(in the rows, 128 means zero)
Rotation paths and how fast each direction turns (degrees a step):
Each turn is a multiple of 5 degrees from 10 to 175, or 0.
Each row of a path follows its step; steps can be skipped.
Rotation 1:
step 0: [127 132 126 135 126 130 123 128 124 117 129 125 136 134 127 125 136 134
 126 113 120 126 124 128 139 126 131 128 127 140 132 140 136 125 132 129
 124 136 141 116 130 131 131 142]
step 1: [125 126 126 122 124 136 134 126 138 120 136 124 126 129 137 129 127 141
 134 127 131 119 119 119 136 131 137 141 131 136 138 130 141 140 124 125
 133 130 125 128 130 126 134 123]
step 2: [124 124 121 129 121 129 124 131 124 136 124 126 130 118 135 125 130 141
 132 118 130 118 136 127 133 130 134 125 127 138 117 134 127 137 122 131
 142 130 131 136 136 137 118 130]
step 3: [127 126 114 131 129 136 124 123 130 123 133 119 130 129 135 128 134 134
 119 117 115 132 144 127 131 125 123 131 137 131 138 134 137 128 125 126
 125 124 140 125 129 138 128 134]
step 4: [129 121 135 140 127 138 133 132 134 133 144 120 127 128 124 128 141 132
 132 127 125 112 123 119 133 132 130 134 136 134 135 125 134 135 124 120
 130 126 130 129 134 127 129 138]
step 5: [128 132 131 132 125 135 120 128 121 119 129 134 126 122 132 134 126 148
 134 126 129 121 133 121 129 133 139 118 131 131 118 138 135 127 124 122
 136 133 130 124 133 130 128 140]
step 6: [131 128 112 127 131 138 137 120 127 129 127 117 134 128 136 132 131 133
 135 120 122 132 134 120 129 122 132 122 124 135 139 131 139 136 133 130
 139 131 131 129 131 133 140 131]
step 7: [127 123 121 138 124 136 125 133 127 123 134 120 141 121 120 125 137 131
 134 125 126 115 120 131 137 131 135 137 125 134 128 131 133 132 127 129
 133 118 136 135 122 140 125 132]
step 8: [130 129 127 130 128 134 131 127 131 115 128 136 121 122 132 140 129 152
 122 126 122 122 132 138 133 130 131 132 134 131 134 126 131 136 123 119
 132 128 131 130 135 136 124 134]
step 9: [123 123 127 139 123 135 133 130 114 132 123 124 123 129 131 125 130 127
 132 123 117 126 142 118 131 127 126 128 130 137 135 124 136 145 124 123
 142 132 127 131 129 127 133 135]
step 10: [123 133 121 141 127 138 123 127 128 116 138 120 131 116 128 128 138 126
 131 125 134 124 131 120 122 138 131 125 133 121 129 138 132 131 124 123
 137 127 138 128 120 139 130 129]
Speeds:
[126 128 129 128 126 131 127 125 132 129 129 126 129 125 126 128 128 124
 128 133 129 126 125 126 131 129 127 131 129 127 126 130 127 129 126 128
 131 125 128 128 128 127 130 127]	125
[127 129 126 125 126 127 127 129 128 124 130 131 129 128 131 131 123 127
 129 130 130 126 131 127 126 129 128 129 130 125 132 129 131 126 127 127
 125 126 130 127 128 132 130 127]	155
Rotation 2:
step 0: [130 136 139 135 131 111 131 121 127 120 116 128 126 122 138 129 126 127
 131 144 140 133 130 120 131 134 135 122 137 129 122 120 126 128 130 127
 127 128 125 125 128 125 131 137]
step 1: [137 133 128 140 123 125 123 117 126 128 117 123 121 123 134 128 130 133
 139 137 140 129 129 115 130 142 138 130 131 131 134 133 126 122 126 133
 128 128 128 132 129 116 127 130]
step 2: [128 133 125 129 118 132 124 122 118 129 123 128 126 124 127 125 121 131
 122 145 137 123 128 120 138 135 128 133 132 129 137 133 136 132 128 133
 128 121 132 140 133 112 134 132]
step 3: [129 127 125 128 124 137 130 127 126 129 137 137 131 123 129 128 134 124
 128 146 135 129 129 120 140 134 135 141 126 128 124 126 133 131 127 138
 129 118 129 140 124 128 138 137]
step 4: [126 125 130 126 114 126 127 129 135 126 125 135 129 119 135 130 132 119
 127 137 135 137 133 114 134 131 131 142 129 127 122 123 136 125 141 125
 127 129 130 133 125 135 143 125]
step 5: [132 125 137 135 119 115 123 130 129 127 126 131 123 121 133 124 135 127
 127 137 136 139 132 113 119 130 124 125 131 120 133 130 130 125 134 124
 131 117 129 132 121 136 141 135]
step 6: [135 138 119 142 120 121 119 120 127 134 126 128 126 124 125 129 126 122
 127 129 135 127 129 116 118 130 127 125 133 123 132 140 130 120 138 130
 126 126 127 134 114 127 137 137]
step 7: [122 141 122 136 126 125 127 123 125 130 127 127 127 127 122 122 121 114
 128 136 137 124 134 125 136 129 123 124 142 115 127 132 131 132 136 129
 130 125 123 143 123 124 127 138]
step 8: [122 136 127 145 128 127 127 131 132 136 133 136 123 123 130 122 130 117
 136 138 136 126 127 124 130 136 128 135 134 125 119 118 127 135 134 135
 136 135 124 136 128 124 126 138]
step 9: [129 125 134 138 113 119 122 137 128 131 122 133 125 121 126 125 128 125
 135 138 130 136 126 123 134 137 125 131 132 133 122 123 129 139 142 132
 131 139 135 135 125 121 124 127]
step 10: [137 114 130 136 113 127 132 134 127 137 128 130 115 121 119 124 129 128
 130 142 131 130 128 120 127 134 124 120 130 128 129 126 125 128 129 134
 124 124 142 133 121 123 128 133]
Speeds:
[123 129 128 131 127 131 125 127 127 123 129 128 127 128 127 127 126 129
 128 128 130 127 125 129 129 129 127 131 128 126 129 129 128 128 128 133
 128 128 124 128 130 125 123 127]	60
[129 129 124 130 127 131 128 128 130 131 127 128 126 128 130 130 125 126
 127 126 129 125 125 125 124 128 128 131 126 130 127 128 129 125 129 130
 127 133 129 126 130 128 131 127]	155
Rotation 3:
step 0: [134 124 128 132 121 122 125 126 120 134 130 121 124 128 124 133 114 128
 119 115 119 139 134 136 118 132 126 132 131 124 124 139 123 127 124 119
 134 132 144 133 131 136 122 128]
step 1: [129 134 134 123 122 122 136 127 135 126 130 133 129 130 124 120 137 126
 129 139 128 134 122 117 129 133 145 131 126 129 126 114 132 135 132 117
 126 122 113 135 118 131 128 130]
step 2: [125 121 120 135 142 134 120 127 131 131 125 136 136 131 131 134 132 126
 137 119 119 118 123 127 130 140 111 124 132 117 117 130 129 129 130 132
 128 132 132 120 128 127 124 131]
step 3: [118 135 124 127 122 118 125 126 121 117 130 116 124 130 126 126 124 138
 111 125 134 133 136 129 127 121 135 130 130 133 125 112 127 126 118 135
 130 133 134 124 131 138 131 126]
step 4: [127 131 138 118 133 136 130 125 133 134 125 148 117 130 135 132 128 120
 136 136 137 127 130 128 117 132 128 130 121 126 139 132 130 131 137 130
 125 120 120 122 128 131 127 118]
step 5: [138 118 124 128 123 129 123 129 126 119 117 115 130 126 125 118 125 126
 126 127 122 117 125 128 141 126 122 124 131 133 122 128 129 120 137 138
 121 132 134 124 128 111 137 128]
step 6: [120 128 128 132 138 123 134 134 127 132 141 126 123 116 126 132 126 135
 134 134 130 139 134 141 128 120 131 129 132 137 135 138 132 134 114 125
 131 128 132 134 133 137 138 124]
step 7: [144 135 136 125 120 134 134 135 129 135 128 129 133 135 131 126 123 124
 120 126 135 122 124 131 134 128 133 124 120 113 129 128 115 129 138 125
 129 117 118 138 133 125 119 131]
step 8: [122 126 128 137 122 129 130 124 132 129 132 126 133 126 122 127 140 117
 136 123 118 122 127 119 125 127 121 131 142 138 133 129 132 128 121 130
 135 143 131 131 114 117 130 137]
step 9: [119 128 116 131 133 122 125 126 126 124 123 124 127 128 139 135 117 140
 128 126 131 133 124 124 130 124 133 134 114 126 120 138 121 128 123 112
 128 128 125 126 133 141 123 134]
step 10: [137 130 133 113 125 136 127 125 115 131 132 135 135 134 119 128 132 123
 121 132 128 140 126 120 121 136 123 125 128 127 133 113 141 128 125 133
 130 122 126 129 130 121 115 128]
Speeds:
[123 132 130 127 130 128 128 128 128 128 130 130 130 129 125 127 131 128
 129 127 126 131 130 130 127 126 126 126 128 132 129 132 130 130 128 128
 129 125 126 126 124 127 129 128]	160
[129 130 124 131 128 128 130 126 126 128 128 128 129 124 126 129 129 127
 129 130 129 128 129 129 127 127 124 125 127 128 125 128 126 125 130 128
 126 133 130 126 126 129 131 131]	120
Rotation 4:
step 0: [123 123 123 122 115 127 125 122 127 128 132 126 129 123 124 125 127 134
 131 140 120 119 125 117 127 130 122 120 122 129 129 130 128 122 128 127
 109 129 130 127 122 113 136 125]
step 1: [110 129 126 134 118 127 119 128 122 134 135 134 133 139 132 134 130 128
 127 128 128 143 124 127 131 129 121 125 127 139 133 129 123 130 127 122
 116 127 124 124 134 121 134 135]
step 2: [126 128 122 117 122 125 130 123 129 133 136 134 128 137 136 126 140 139
 126 130 128 133 117 128 134 131 124 123 130 132 124 130 136 122 125 128
 127 137 137 141 116 119 127 133]
step 3: [125 125 120 115 120 123 125 133 128 146 127 130 126 141 122 126 125 130
 125 135 137 146 125 129 132 129 130 129 129 129 116 132 126 134 128 136
 123 129 123 125 129 133 122 129]
step 4: [130 119 127 128 124 124 126 125 130 129 126 123 117 127 134 114 132 144
 125 137 130 133 124 121 127 125 126 127 122 131 122 116 132 129 122 130
 117 129 128 121 112 134 122 127]
step 5: [119 127 126 128 128 126 119 124 124 129 134 127 132 136 127 128 127 137
 125 138 135 136 141 139 124 126 128 128 123 134 121 130 130 139 124 122
 121 114 122 123 120 128 133 116]
step 6: [123 117 133 124 121 136 120 131 118 129 139 134 122 121 134 118 132 136
 122 130 133 123 124 128 134 132 119 125 129 121 127 133 136 136 122 120
 132 126 133 122 117 119 132 125]
step 7: [111 132 124 124 120 125 126 132 135 137 124 131 134 122 129 122 126 125
 118 125 136 134 122 128 124 132 125 128 120 133 121 135 129 139 127 131
 131 122 124 128 128 111 130 118]
step 8: [122 119 125 124 124 132 128 127 135 133 125 128 126 133 136 115 132 140
 137 116 125 135 114 129 125 125 113 134 126 127 133 131 133 126 115 132
 133 128 122 122 125 124 128 127]
step 9: [125 126 129 114 139 130 127 128 136 139 131 126 131 135 122 128 128 143
 131 121 127 139 128 119 123 122 132 121 127 131 122 130 126 132 125 124
 129 114 124 136 128 121 124 118]
step 10: [125 119 117 117 125 139 118 122 119 123 130 128 125 125 122 121 131 143
 134 123 122 130 124 122 132 128 135 132 124 119 130 125 127 142 122 129
 125 124 123 125 128 128 121 134]
Speeds:
[126 127 130 129 126 127 127 130 130 128 127 126 126 127 127 125 127 127
 134 128 127 126 127 129 129 132 127 126 128 129 129 129 126 127 127 127
 131 124 127 128 129 124 133 127]	45
[127 127 130 128 125 127 129 131 127 130 127 132 133 129 128 130 129 130
 124 126 125 128 129 127 125 126 125 129 127 126 131 127 127 126 127 129
 130 130 128 129 129 124 131 128]	55
